These are runs of 7 systems, one row a step. Runs of the same system follow the same rule from any start.
seq 1, q222 (10 x 18):
-3  -6  24  0  4  -17  24  9  -19  18  9  3  -4  -3  19  -31  4  0
15  -8  -9  21  -12  13  14  16  26  -16  5  10  -29  2  7  -17  -9  16
-4  29  12  10  -12  3  18  2  17  -6  -13  9  21  -13  5  4  23  -24
-20  -15  -5  -12  11  -1  -3  -35  18  -20  -7  18  -12  -14  20  18  -16  3
10  7  -23  -12  0  37  -17  7  -6  5  -8  -4  11  0  -14  33  24  3
-12  -22  36  -16  14  -14  -11  -21  -20  19  8  -6  21  -27  -11  2  -3  -1
17  -27  -19  5  -13  5  -27  14  1  -7  0  -13  -10  19  -26  -6  -31  28
-9  27  16  3  -19  -20  5  15  -13  22  -2  -25  19  16  -23  -18  17  -31
-10  -22  -10  4  7  -33  13  -10  2  -16  19  -3  -30  17  33  -22  -36  2
22  38  -20  22  0  31  23  33  9  -1  7  -2  -11  36  6  4  30  -1
seq 2, q940:
21  -25  -15  -5  -2  -2  -10  18  -11  -9  13  -6  -6  -26  21  -1  -5  12
9  -1  34  10  -17  7  0  7  20  1  -16  6  8  8  -1  -3  -13  18
-15  8  -10  0  -15  -16  -13  1  23  10  -6  -11  -7  -21  -12  10  7  -25
-13  -8  -1  -6  -8  1  14  -22  -9  -5  -5  1  26  26  7  7  -3  -18
-4  -7  2  -3  19  17  2  -8  -2  8  24  -9  -24  1  -20  2  11  3
22  -7  -13  12  13  -10  -8  14  -15  -12  13  -3  23  -4  8  1  -10  12
-3  23  16  7  7  1  -3  9  12  7  -16  9  -15  13  -10  -12  -6  20
-6  13  -24  -7  -9  -16  -3  15  -3  6  -10  -3  -2  -18  15  -2  14  -18
-9  -12  13  -5  -8  11  26  -17  0  -4  -6  14  0  14  17  -11  -3  -1
6  -14  -8  0  -5  20  -2  2  12  -4  15  -6  -18  -24  -13  5  13  -5
seq 3, q600:
11  13  13  -9  10  16  11  2  1  -22  7  3  -7  -14  40  11  15  1
1  -3  38  11  8  3  -1  -5  30  14  -2  13  1  -11  6  20  -4  17
6  -10  -22  5  -13  0  -16  13  15  11  -18  11  14  -26  1  22  3  4
-20  -13  -8  -3  -15  -2  8  -8  -7  32  -20  9  18  17  -12  1  1  -9
-12  -29  -28  -10  -2  -3  -6  -17  -12  -5  13  -11  -8  -4  -20  -5  -7  -13
8  -3  11  -15  1  13  3  -7  -32  -16  14  -21  18  18  -7  -7  4  -8
4  13  26  3  12  -17  -16  -3  4  -20  18  -23  -10  4  -17  -10  -19  4
20  31  -4  1  -2  0  -9  28  0  -18  -10  -8  -7  9  21  -3  0  10
-6  24  9  17  10  -10  16  15  23  23  -3  10  -24  16  18  0  4  8
7  -10  -28  19  5  8  20  10  19  1  4  27  -15  -19  23  2  8  7
seq 4, q730, 10 rows:
-2  7  14  10  8  -2  12  -4  2  -7  -16  23  0  10  1  -26  -17  24
-6  24  -18  -10  -1  5  -5  18  1  6  -10  -4  -34  -8  -2  -10  18  -2
-4  -6  13  -9  0  -6  21  -5  -8  -5  1  9  5  -16  40  -5  7  -8
0  -27  3  -8  -10  32  -2  -8  15  1  6  2  -24  -16  -14  6  7  6
10  2  -1  2  -10  -10  -11  9  -4  -2  4  -14  37  -29  -1  17  14  -23
-18  -21  18  0  2  -4  -7  -36  14  -6  -5  7  11  4  -21  6  -28  5
1  14  -22  -8  -11  1  -22  15  -10  12  -3  -30  4  28  -24  12  6  -12
0  1  17  14  22  -29  17  -7  -15  -3  20  -2  16  26  18  -12  -17  3
13  0  -23  7  0  21  -3  17  10  -6  -3  3  -39  28  -9  -13  -13  31
14  43  4  17  9  -15  18  32  1  3  0  6  8  -13  28  -11  27  -7
seq 5, q859 (10 x 18):
14  14  12  4  -1  -2  -15  8  0  -15  6  -18  18  5  -12  8  -2  -1
-14  14  4  -2  10  -20  -5  -6  3  4  -9  -1  -4  20  12  4  -14  1
0  12  -24  2  9  6  0  15  4  12  7  -6  -26  8  3  6  13  -1
6  -1  2  17  13  -11  19  14  -7  15  8  13  7  -12  13  -13  7  6
3  -14  -9  10  0  16  5  -7  18  -17  -5  22  -12  -10  -3  -7  -10  18
4  15  10  -5  -9  12  -4  3  6  -8  -13  4  20  -29  -4  9  19  -10
-25  -17  9  -23  -2  -9  -6  -30  -1  1  -11  4  2  -11  4  6  -11  -9
3  -15  -10  -19  -15  26  -10  0  -11  5  6  -22  -4  11  -17  13  10  -9
3  -8  26  6  -2  -23  -2  4  -16  16  12  -18  26  11  -11  -12  -9  -4
3  -4  -19  7  -4  -3  -8  1  7  -17  0  -9  -16  38  -6  -7  -29  12
seq 6, q730 (10 x 18):
-7  -2  1  -18  -5  6  1  3  -11  21  -7  -4  5  2  14  15  15  -7
0  -29  11  0  3  -1  5  -5  -8  12  16  -2  2  -10  -5  -4  -4  4
10  -12  -8  4  -18  2  -11  9  -1  -8  -3  -8  12  -6  -20  -8  -6  1
-8  16  14  7  0  -14  -2  -10  7  -12  -1  -5  11  -1  -16  -8  -6  -13
-10  5  -13  -9  4  -2  -7  -11  3  -10  -3  -6  -15  22  3  6  -12  -1
9  11  5  2  6  8  10  13  -7  9  11  -9  -3  24  15  7  9  2
10  -9  -4  15  19  -5  7  9  5  4  14  11  -12  -6  13  -3  -6  19
7  5  -8  8  -12  11  3  18  12  3  -20  16  -1  -10  1  -5  7  11
-19  11  4  -2  5  -9  8  -9  6  10  -8  13  0  -27  -1  -4  16  -13
-13  -23  -11  -24  -12  12  -3  -19  -9  -4  -12  4  0  -9  3  4  1  -7
seq 7, q940, 10 rows:
-5  -6  32  5  3  -26  4  2  18  18  0  7  0  -14  34  10  -10  3
-8  -20  -29  4  -36  10  2  2  26  9  -13  -1  -18  22  -8  5  -9  -8
2  5  19  15  0  7  20  -2  1  16  12  0  35  -12  -13  10  29  -22
-18  -17  -18  8  20  -10  0  -36  6  -24  10  11  -9  -3  -21  -10  -26  3
19  20  -8  -13  3  33  -16  16  -26  -4  -9  -10  16  11  -20  9  20  11
-8  5  28  -2  34  -38  -7  -4  -10  9  10  3  -2  -29  20  -7  -9  10
3  -12  -30  -15  -33  10  -10  15  0  -5  -23  -8  -25  36  6  -11  -19  11
8  19  40  8  -6  0  19  23  4  25  14  -10  13  -19  10  2  38  -19
-18  -26  -23  15  -3  -25  10  -29  27  -30  9  11  -19  1  8  -11  -38  -7
18  24  -4  -2  -15  56  1  14  1  -1  -11  -4  13  21  -23  22  35  -2
seq 8, q222:
10  -7  2  -4  8  -21  -23  -1  -23  -22  5  -14  18  0  -5  -11  -28  12
-5  25  6  -6  -3  3  -6  14  -5  12  -9  -16  -23  37  -17  -16  -1  7
-1  4  -2  -1  -1  -35  7  22  -8  14  12  -14  -13  -10  32  -14  5  -15
9  -9  -3  18  -4  19  31  10  12  2  -1  22  -15  28  23  -10  -3  19
-1  19  1  22  2  5  17  4  30  -2  9  9  -2  -33  -6  7  28  -21
-5  -9  -3  -2  10  1  2  -28  5  -28  -17  31  23  -17  20  11  -16  10
-10  11  -15  -18  2  37  -19  -12  9  0  -16  3  -13  -7  -33  22  18  2
-3  -19  11  -30  1  -15  -24  -7  -35  9  1  -16  31  -33  3  9  2  -8
6  -35  10  -10  -13  18  -17  -2  -7  7  1  -14  -15  32  -26  -9  -29  29
8  13  6  10  -23  -27  -9  30  -4  18  17  -43  12  4  -24  -11  11  -30
seq 9, q600 (10 x 18):
-7  -7  -5  5  -14  -18  14  18  12  32  -7  7  -16  -3  26  -4  6  -6
0  -33  -15  7  -20  23  23  -3  15  7  6  11  -14  0  0  -1  7  -4
-6  -8  2  6  -4  14  12  -22  6  -4  12  0  24  -10  -21  13  17  -25
-8  -9  2  -5  2  -6  -13  -30  -2  -28  -7  2  26  -3  -16  3  -22  -1
-3  16  -2  -25  12  4  -32  -1  -19  -1  -12  -15  1  9  -11  14  -2  9
1  1  7  -4  11  -32  -10  17  -18  18  11  -19  -5  11  18  -6  -12  4
21  -9  -4  10  -10  10  5  30  2  2  9  -8  -27  15  4  -20  -5  20
5  25  3  24  -3  1  23  17  17  6  13  -2  -4  -2  -3  -8  26  -19
-7  0  -5  19  -1  -1  23  -19  26  -28  -8  28  -2  -7  12  -11  -11  0
-12  14  -7  -13  15  31  -1  -17  9  -1  -16  21  -5  -14  -3  25  21  4
seq 10, q208, 10 rows:
-13  22  -7  4  -1  9  22  -2  22  10  -11  14  -7  17  23  20  18  -14
-4  -20  -12  12  24  -4  8  -16  13  4  27  9  -1  -17  13  26  1  -5
14  -16  -8  4  10  34  -9  -4  -1  -2  -2  14  13  -1  -17  19  1  26
-6  0  23  -4  6  -2  -15  -2  -6  15  -7  2  14  -38  -33  -6  9  2
-10  -18  -6  -23  -19  -14  -18  -7  -20  -7  -24  -3  10  0  -3  -17  -23  4
-9  8  2  -18  -25  6  9  9  -18  19  -6  -20  -8  23  -7  -15  19  -23
8  -11  5  9  -6  -25  11  1  -4  -18  35  -26  2  9  15  -13  -11  -22
14  21  1  13  0  19  5  7  18  -22  6  -8  -16  44  -2  5  -8  10
1  42  12  19  30  -19  0  8  23  -3  11  1  -5  -23  9  15  16  -7
-2  -8  -21  6  27  -6  -2  -6  10  -2  -14  33  -9  2  30  14  -23  34
seq 11, q859, 10 rows:
11  -14  8  20  14  -4  -23  3  16  14  19  -10  9  -6  -34  21  -11  15
2  10  -24  9  -6  -10  -6  9  -8  7  -29  13  35  25  -2  7  -11  8
-25  23  -12  4  -5  -8  4  -5  15  8  -14  3  -24  4  -28  -22  6  -14
3  3  -26  -10  8  -10  9  8  -29  -15  10  -4  -2  -15  18  -21  12  -13
2  -8  30  -2  6  23  23  -8  -2  -7  8  10  -19  7  6  -21  1  16
21  0  12  0  6  0  -24  13  9  -16  11  -11  0  -30  3  15  -4  12
-8  0  11  -6  -10  0  1  -4  9  14  -24  13  15  12  24  20  -5  4
-14  -7  -16  1  -9  -1  -10  -4  23  17  5  -10  -17  -10  -20  16  6  -17
1  -13  -17  4  -3  -6  14  -2  -23  7  5  2  33  4  4  -3  6  -13
-8  -7  10  8  4  11  6  -19  7  -12  5  3  -11  14  -32  -19  -12  8
seq 12, q215 (10 x 18):
2  -24  -2  6  19  -7  -2  -9  -15  -12  25  -1  -6  -24  -24  -28  -11  9
21  18  18  -1  -15  16  2  15  -12  -28  -5  -12  8  14  -8  -23  3  4
-16  30  19  2  14  -30  -3  -5  19  -8  0  -1  -17  -18  11  -7  -2  -10
2  0  -33  -14  -7  13  2  13  -2  -5  -15  7  -27  15  31  3  -1  10
-4  -11  28  2  -5  7  17  -4  15  28  12  -4  2  4  16  24  17  -13
12  -28  -26  19  9  2  -5  0  11  -6  8  19  8  -26  -5  9  -11  16
2  7  14  -1  -23  28  -5  -2  6  2  -19  -2  23  17  -34  9  8  -2
-20  10  -7  -4  20  -31  -16  -16  -6  1  2  -2  15  -33  -14  1  2  -18
0  -10  -12  -27  -7  12  -9  -2  -32  -12  -18  -4  -6  28  2  -18  -17  18
1  6  39  -2  4  -19  -1  9  -4  15  31  -34  -6  2  2  0  9  -17
seq 13, q208:
22  -20  -25  4  17  4  -9  16  -20  6  22  -4  15  -25  2  13  11  7
11  -15  25  13  0  13  2  3  -7  5  -6  14  16  4  -27  -24  -12  32
-14  13  -6  -8  -21  -10  -15  0  9  -9  -21  -5  -6  -27  -29  -22  1  -15
-16  3  10  -23  -14  -8  12  -14  -18  -8  -17  1  12  14  28  -9  -3  -16
-7  -13  -8  -8  -5  7  7  -2  4  9  23  -23  -36  22  3  5  5  -15
31  3  6  15  3  4  2  19  -1  -17  26  -16  20  2  14  15  6  -1
0  11  22  23  16  -6  -5  -1  26  3  2  7  -10  15  -17  1  -18  23
-5  30  -30  1  8  -10  -16  9  11  -3  -22  12  1  -22  3  12  7  -2
-15  -8  -1  -3  18  -3  22  -11  -13  22  -10  29  6  1  22  -4  4  11
-1  -31  -30  -3  -7  19  1  -1  -1  4  8  5  -19  -17  -15  -5  7  -1
seq 14, q215 (10 x 18):
18  14  15  18  3  4  -12  14  5  -2  -18  15  34  -4  -17  1  -7  26
-22  22  -5  -4  -5  -16  -20  3  10  19  -27  -1  -7  -7  -30  -9  2  -4
-16  -8  -26  -23  -14  -13  4  0  -28  7  -12  -6  2  2  12  -16  4  -20
-3  -32  23  -11  -4  4  12  -16  -9  -8  22  -13  -13  6  5  -13  -11  -4
28  0  6  16  5  1  -4  15  7  -27  30  -18  -1  -3  3  2  -5  3
1  28  9  20  4  -6  5  1  26  -13  -12  12  3  15  5  3  -10  7
-16  22  -27  -1  12  2  1  4  12  18  -10  7  -24  4  1  11  15  -4
-5  -13  -10  -7  0  10  20  -2  -15  22  -6  17  10  1  22  4  16  -2
4  -31  18  1  0  17  0  -6  2  9  12  5  -3  -23  -16  -3  2  13
17  -1  5  4  -17  4  -16  12  -1  -14  -6  -8  27  -21  -17  -1  1  -2

Which system made each run below?
seq 15, 2 rows:
0  18  -12  4  15  -10  -8  17  6  14  6  -7  -27  8  9  5  1  7
0  -2  -8  11  -6  -2  23  13  0  19  -6  13  4  18  24  -4  5  1
 => q215
seq 16, 2 rows:
-5  21  26  -3  -10  1  11  19  2  29  1  -11  -10  -6  -7  -11  31  -17
4  -32  0  6  -9  -20  7  -3  11  -13  5  10  -3  -14  35  -7  -26  7
 => q222
seq 17:
3  6  16  -2  6  -4  -7  -13  -1  -15  5  -8  34  -9  6  23  3  -13
-6  0  -6  -5  20  -6  -25  -11  1  -5  -8  3  -8  5  -10  8  -23  23
 => q215
seq 18 (2 x 18):
7  32  -4  -1  -10  2  -15  20  0  2  -18  -8  21  -3  -9  11  18  -8
-18  -2  13  7  17  -35  9  -14  -3  14  5  6  3  9  10  -10  -17  0
 => q208
seq 19 (2 x 18):
-12  -9  -32  -7  18  -2  -2  -7  -17  4  -12  19  -9  -3  -3  -14  -7  15
5  -3  25  -14  -13  19  7  11  -20  17  5  -15  2  11  -7  -9  18  -4
 => q215
seq 20, 2 rows:
-6  -13  3  -26  -14  1  -19  -8  -2  -8  10  -33  -21  7  -1  7  -8  -13
19  12  19  -3  -6  -2  -5  22  -11  5  11  -28  14  23  16  14  6  -4
 => q208
seq 21 (2 x 18):
-24  5  10  -18  7  3  -14  -25  10  -6  -7  -5  -24  1  -16  3  -9  -1
6  8  -7  -24  2  -1  -14  10  -21  0  -1  -14  5  -11  24  16  15  -7
 => q208
seq 22, 2 rows:
-12  -12  -7  -21  9  -11  -20  -4  -26  11  -14  1  -7  -10  -13  -17  -12  16
8  -11  -8  -12  -21  10  -4  23  -23  8  -3  -15  -10  8  -16  -25  5  4
 => q222
seq 23 (2 x 18):
-6  -15  31  -14  -9  17  -7  -7  4  30  -7  -8  2  31  2  27  -5  11
4  -22  -11  15  -5  -23  -16  14  13  27  23  -21  3  -11  -14  18  -4  -10
 => q222
seq 24 (2 x 18):
-17  -14  -3  12  13  -20  10  -17  1  18  20  -8  -4  36  -8  2  -17  -7
19  -4  -36  15  -3  11  9  22  -16  -4  6  -3  0  41  -3  -11  -6  13
 => q730
seq 25 (2 x 18):
11  -24  6  13  -3  -3  -5  -10  26  -20  1  14  9  -20  15  16  -23  13
-8  17  -1  7  -16  13  -10  5  29  21  -18  0  3  2  -29  22  14  -8
 => q730
seq 26:
0  0  -17  -8  10  0  -20  -9  -9  -6  2  -11  15  8  -11  22  -5  -2
-5  1  9  -10  19  -6  -9  -2  -23  16  8  -11  3  12  -11  0  -1  6
 => q222
seq 27 (2 x 18):
0  4  20  -17  -1  27  11  -6  -10  -22  -19  23  -6  -21  10  -23  9  16
-5  7  15  -27  1  6  -20  1  1  0  1  -15  -21  -46  -1  7  20  -9
 => q730
seq 28 (2 x 18):
-5  -9  -15  -15  -19  -3  -2  -1  -6  -9  -5  -12  -3  7  11  -2  -4  -15
-1  -7  10  -5  -3  11  10  -5  -3  3  15  -13  -5  19  5  6  6  -9
 => q222
seq 29, 2 rows:
1  22  -23  -8  -14  -2  0  18  -9  1  -10  -12  6  4  10  3  20  -22
-13  -18  20  -10  11  1  20  -21  -4  5  10  8  -12  4  23  -4  -4  1
 => q222
seq 30, 2 rows:
15  -13  13  15  -11  -1  8  12  7  0  13  -10  4  23  9  -2  -12  6
8  16  -12  22  -1  7  0  12  21  -5  6  -3  -7  7  -18  3  5  0
 => q600
seq 31 (2 x 18):
-14  -3  14  -11  5  -10  -3  -14  -1  5  3  -9  -9  15  7  5  -10  -4
10  5  -18  -3  2  3  -9  17  -5  3  9  -16  -7  9  7  12  7  -2
 => q208
seq 32 (2 x 18):
0  7  25  7  10  -12  -13  -7  15  -11  11  -9  -1  -12  -13  4  -10  2
-1  17  -10  -10  1  -5  -18  6  2  -2  -22  2  -2  9  9  11  -8  10
 => q208
seq 33:
7  2  -4  7  -21  24  11  7  -4  -9  -5  -6  -4  43  -28  -23  -3  4
6  34  -10  14  33  -23  7  7  -7  -20  25  -8  -5  -4  5  -14  8  -9
 => q730
seq 34 (2 x 18):
7  5  22  -2  -1  -31  -20  12  -16  4  -2  -13  28  -24  -5  -10  -7  0
-11  -7  -5  -4  -15  -3  -4  1  6  6  -20  1  -25  33  -7  -18  -26  17
 => q222
seq 35 (2 x 18):
2  -26  -2  6  -14  13  11  -16  15  -17  -1  13  9  -9  5  4  -8  -1
-2  7  0  0  -6  18  -6  -15  13  -14  -2  -5  12  -2  -23  17  7  -13
 => q222
seq 36:
-6  -1  0  7  16  8  4  -26  12  -10  -2  21  30  -26  -1  24  7  -7
-19  -6  -2  -19  12  19  -12  -32  -4  3  -15  12  12  -10  -24  19  5  2
 => q859
seq 37:
-14  3  -15  -4  22  -32  -21  -13  -2  -2  10  -12  -6  -7  -4  8  -15  -6
7  -2  -10  -5  -1  7  5  10  -24  2  0  -9  -1  47  10  -7  -9  12
 => q215
seq 38 (2 x 18):
8  4  -16  -7  -3  21  -1  9  -6  -9  1  -6  -11  5  0  2  11  1
5  0  30  8  9  -6  8  2  0  2  14  -1  4  -12  6  -7  4  2
 => q208
seq 39 (2 x 18):
-16  -17  -23  -8  -13  -10  11  -9  5  -2  -3  4  -20  0  24  -6  -7  -14
7  -8  5  1  -15  32  23  -1  2  -4  10  -1  2  7  -5  -1  21  -13
 => q730
